The rows below come in pairs that one turn or mirror swaps. Which row does each named row swap with?
The rows were stretched afterwards, more along some directions than others.
J_608: -11, 14, 9, -11, -21, -18, -13, -1, 8, -14, -14, -1, -9, 10, 12, 3
J_995: -22, 18, -1, -4, -9, -5, 6, 5, 4, -5, -14, 8, -9, 10, 16, -28
J_338: -16, 3, -2, -9, -6, -29, -15, 0, 11, -16, -14, 5, 2, 14, 11, -3
J_525: -10, -4, 5, 6, 1, -10, 5, -12, 11, 0, -10, 8, -1, 7, 1, 11
J_21: -14, -3, -6, -12, -1, -22, 4, 0, -1, -19, -6, 7, 1, 2, 12, -8
J_150: -4, 16, 7, -9, -9, -11, -5, -5, 8, -6, -14, 7, -4, 1, 7, -10
J_801: 7, -8, -18, 11, 15, 1, 7, 6, 5, 20, -1, -2, 4, 10, -8, 22
J_28: -15, 6, 0, 18, 7, -16, -6, 4, 21, 1, -8, 10, -8, 16, 12, -17
J_305: 3, -1, -16, 2, 7, -13, -3, 12, -6, 9, 1, -5, -3, 5, -3, -14
J_72: -3, 10, -7, 6, -1, 4, -3, 2, 0, 3, 4, 11, -1, -1, 18, -12
J_844: -26, 1, 2, 5, 4, 4, 9, -6, -3, 5, 0, 8, -8, 12, 7, -4
J_618: -12, 4, -1, 17, 5, -16, -7, 6, 20, 4, -6, 10, -7, 16, 14, -17
J_530: -6, 4, 10, -4, 7, -6, -1, -3, 15, -3, -14, 1, -5, 10, 6, 12
J_378: -23, 14, 5, -5, -9, -8, 1, -2, 18, 0, -18, 19, -17, 11, 6, -6
J_825: -6, 11, -8, 5, 1, 0, 0, 1, -3, -2, 1, 11, 1, -2, 18, -13
J_705: 6, -22, 15, 6, 5, 5, -8, -4, 3, -2, 0, -5, -7, 17, -4, 18
J_591: 9, -6, -19, 14, 14, 6, 7, 5, 5, 25, 1, -2, 5, 12, -8, 15
J_976: 0, 0, -16, 5, 11, -10, 0, 11, -9, 14, 3, -3, -1, 6, -3, -16
J_299: 5, -5, -14, 4, 11, -8, -3, 8, -7, 14, 8, -5, -1, 9, -3, -15
J_735: -18, 8, 4, -5, -6, -3, 8, -6, -7, -1, -9, 15, -15, -2, 11, -3
J_270: 4, -6, -19, 14, 15, 5, 10, 6, 3, 23, 0, 0, 6, 10, -8, 15
J_233: -8, 6, 9, -3, -13, -13, -9, -1, 21, -11, -16, 9, -16, 12, 3, 4
J_496: 1, -5, -17, 9, 17, -11, -1, 10, -12, 11, 3, -4, -1, 9, -3, -17
J_457: 5, -8, -18, 13, 18, 3, 8, 5, 7, 22, 0, 0, 6, 13, -7, 18
J_595: 7, -9, -18, 13, 15, 2, 7, 7, 2, 18, 0, -3, 4, 13, -6, 19
J_907: 4, -4, -16, 4, 8, -9, -3, 12, -8, 9, 4, -6, -3, 8, -3, -14
J_71: 11, -10, -17, 14, 16, 3, 9, 5, 4, 21, 1, -3, 6, 14, -5, 16
J_738: 0, 10, -1, -10, -12, -18, -3, 3, 9, -3, 2, 2, -4, 3, 14, 10
J_509: -4, 11, -9, 7, 0, 2, -3, 2, 1, 4, 3, 12, -3, -2, 17, -12
J_286: 5, -8, -19, 10, 15, 2, 9, 5, 7, 25, 1, -2, 6, 10, -8, 18
J_655: -5, 0, 4, 0, -21, 1, -3, -10, 13, -10, -5, -6, -9, 5, 3, -3
J_578: -2, -1, 2, -9, -9, 3, 1, 8, 9, -4, -9, 7, -12, 1, 1, 4
J_172: 4, -3, -18, 7, 10, -11, -2, 11, -7, 15, 4, -4, -1, 7, -3, -15
J_499: 7, -7, 2, -8, -9, -15, -4, 9, -9, -20, -11, 1, 0, 9, 13, 2
J_448: -12, 7, -1, 17, 4, -16, -7, 6, 21, 4, -7, 12, -9, 15, 14, -17
J_29: 4, -2, -17, 4, 12, -12, 0, 11, -9, 11, 4, -4, 0, 4, -1, -16
J_775: -9, 3, 14, 8, 6, -17, 7, 1, -13, -23, -15, 3, -8, 7, 16, -5
J_878: -14, 2, 8, 3, -1, -2, 3, -3, 7, -22, -8, 9, -7, 14, 4, -8
J_912: -10, -4, 8, -9, 1, -20, -2, 10, -7, -6, -10, 8, -12, 6, 9, 21
J_430: -2, 3, 6, -4, -10, -12, -2, -3, -4, -13, -11, 6, -14, -3, 10, 7
J_587: 2, 1, -16, 0, 8, -10, -1, 11, -5, 15, 3, -4, -1, 4, -2, -13
J_391: 7, 8, 7, 0, -13, -2, -5, 0, 29, 4, 1, -7, -13, 6, 3, -7
J_367: 6, -8, -21, 16, 18, 4, 9, 6, 2, 18, -2, 0, 7, 13, -6, 13
J_899: 1, -6, -1, 3, -1, 2, -2, -10, 7, -5, -8, -6, 1, 1, 5, 3

Swapped with J_21: J_530
Swapped with J_735: J_378
Swapped with J_825: J_28
Swapped with J_71: J_299
Swapped with J_608: J_655

